In the data rows, the value 128 means zero.
Here are some numbered points:
[113 113  90 141  96 165 100 178 175  84 150 166 174  91  87  94 147 148
  65 128  98 135 127 113  82 145 139 127 145  81 105  95  93 192  96 107
  82 115 108] 0
[ 96 177 112 185 137 187 119  88 148 142  97 118 100 159 117 116 112 138
 134 111 113 179 131 168 105 109 185 100 126 106 170  90 154  89 145 119
 182 142  89] 1
[176  97 104 167 162 133 159 130  77 201  89 175  89 163 126 152 147 139
  95 116 174 131 106  82 173 137 116 148  95 172 106  93 129 220 159 138
  97 105 118] 2
[166  95 199 143  81 143  93 155  94 157 162 166 140  81  92 184 163 157
 109 144 138 105 143 120 141 144 126 102 158 125 143  88 106 167 199 138
 108 118 165] 3
[112 107  93 126 113 188  77 187 177  96 165 180 164  90 198  93 146 141
  59 125 104 141 104 112  89 153 125 128 164  79 111  87  97 126  96 107
  89 105 102] 4
[169 142 150  99 163 114 120 118 175 193 115  89 129 113  96 156 163 154
 153 110 181  79 149 118 132 136 125  81 162 109 114 167  96  57 133  93
 152 142  72] 5
[113 156  92 143  94  92 160 158 148 146 150 153 123  80 100  54  70 155
 126 157 115 173  83  96 177 152 113 103  84  84 132 175 118  99 108 146
  99  93  95] 6
[121 122  96  89 113 141 134 107 122 109 158 116 138 147  85 110 135  95
 143 102 110 150 126  76 100 133 119 167 103 134  99 112 173 141 125 132
  94 130 168] 7
[118  98  95  88 112 148 119 111 116 118 128 113 119 141  90  94 126 107
 128  97 111 167 121  75  89 115 114 189 129 138  95 110 186 153 130 139
  84 125 183] 8
[131 194 149 148 159  88  85 168  97 140 124 114 128 150 196 128 115 104
 135  97 184 107 174 159 134 135 146 185  84 166 200 181 100  68 116 128
 158 142 135] 9
[107 111 101 135  99 168  80 180 167  92 144 180 160  90  94  87 147 141
 158 124 102 153 110 112 101 147 136 125 173  83 128  86  88 168 105 119
  84 111 110] 10
New points follow, each followed by the numbers of its five nearest points above by angle, nearest first.
[111 132 112  90  98  88 148 106 172 135  78  92  88 109 169 163 155 119
 111 110 129  97 144 120 120 136 111 179  93 187 152 134 106 158 193 109
 152 133 140] 9 2 5 8 7
[106 192 150 162 155  82  79 171  95 145 134  95 125 149 200 148 112  99
 125 100 186 120 163 155 143 114 159 184 100 175 200 180 101  65 118 132
 169 140 129] 9 1 5 6 2
[140 122 180 104 124 175 140 112  92 133 163 117 131 141  86  95 155 123
 149  96  93 179 145 168 182 128 109 170 123 137 124  93 104 117 134 155
 187 128 182] 7 8 3 1 9
[116 107 178  96 122 164 143 117  93 103 157 125 123 139 102  96 151 118
 146 100  94 204 147 176 165 122 102 167 132 138 130  90  96 143 124 151
 180 128 177] 8 7 3 1 10
[169 101  97 171 168 122 162 142  87  78 103 202  97 165 121 149 152 130
 105 120 169 155 121  83 167 121 116 147  87 167 104  90 132 184 162 129
 104 110 123] 2 8 7 3 0
[125 138 120  90  93  82 129 112 171 137  77  94 100 109 171 161 158 116
 123 112 126  63 131 117 118 118 104 189  86 169 152 137 113 166 194 109
 160 135 150] 9 2 5 8 3
[126  95 191  91 125 168 144 112  99 125 165 110 117 137  98  89 147 129
 141  99  90  46 105 172 177 125 101 166 133 136 137  94 109 150 134 165
 183 131 165] 3 7 8 2 9
[116 172 110 200 143  80 116  92 145 132  83 105  90 156 121 129 114 135
 130 115 118 142 126 162 139 105 182  99 128 101 186 189 147 146 143 119
 182 137  82] 1 9 5 6 2
[114 116 153 165 147 165 118 167 131 159 141  80 168 163 179 148 126 186
  65 198 179  91 117 169 118 133 170 160 125 150 170  94 186  92 119  95
 158 166 136] 9 1 4 3 5
[145 155 131  86 103  93 114 124 163 149  90 109 110 115 180 181  67 106
 144 115  95  67 157 116 130 125 117 181 196 128 132 152  94  78  92  88
 154 138 167] 9 5 4 8 3
[ 96 171 136 175 139  91 111  81 141 131  98  86  92 158 104 123 117 142
 140 117 116 202 134 166 118 106 182 101 132 101 188 191 145  95 147 135
 183 139  82] 1 9 5 6 10
[124 113 174 101 120 171 138 108  90 132 170 125 118 137 110  91 148 122
 141 100  95 154 142 168 169 121  99 164 135 138 141  90 100 131 136 158
  77 126 165] 8 7 3 10 2
[157 141 158 105 160 122 117 118  73 204 107 117 132 109  92 160 165 148
 158 110 185  89 174 124 144 134 127  80 149 107 100 166 111 105 123  96
 142 144  73] 5 3 9 2 1
[183 143 129 111 178 118 119 110 182 200 102 135 131 110  91 160 165 147
 160 111 184  77 149 121 145 128 125  79 157 106 112 167 107 101 128  92
 149 144  70] 5 2 3 9 1
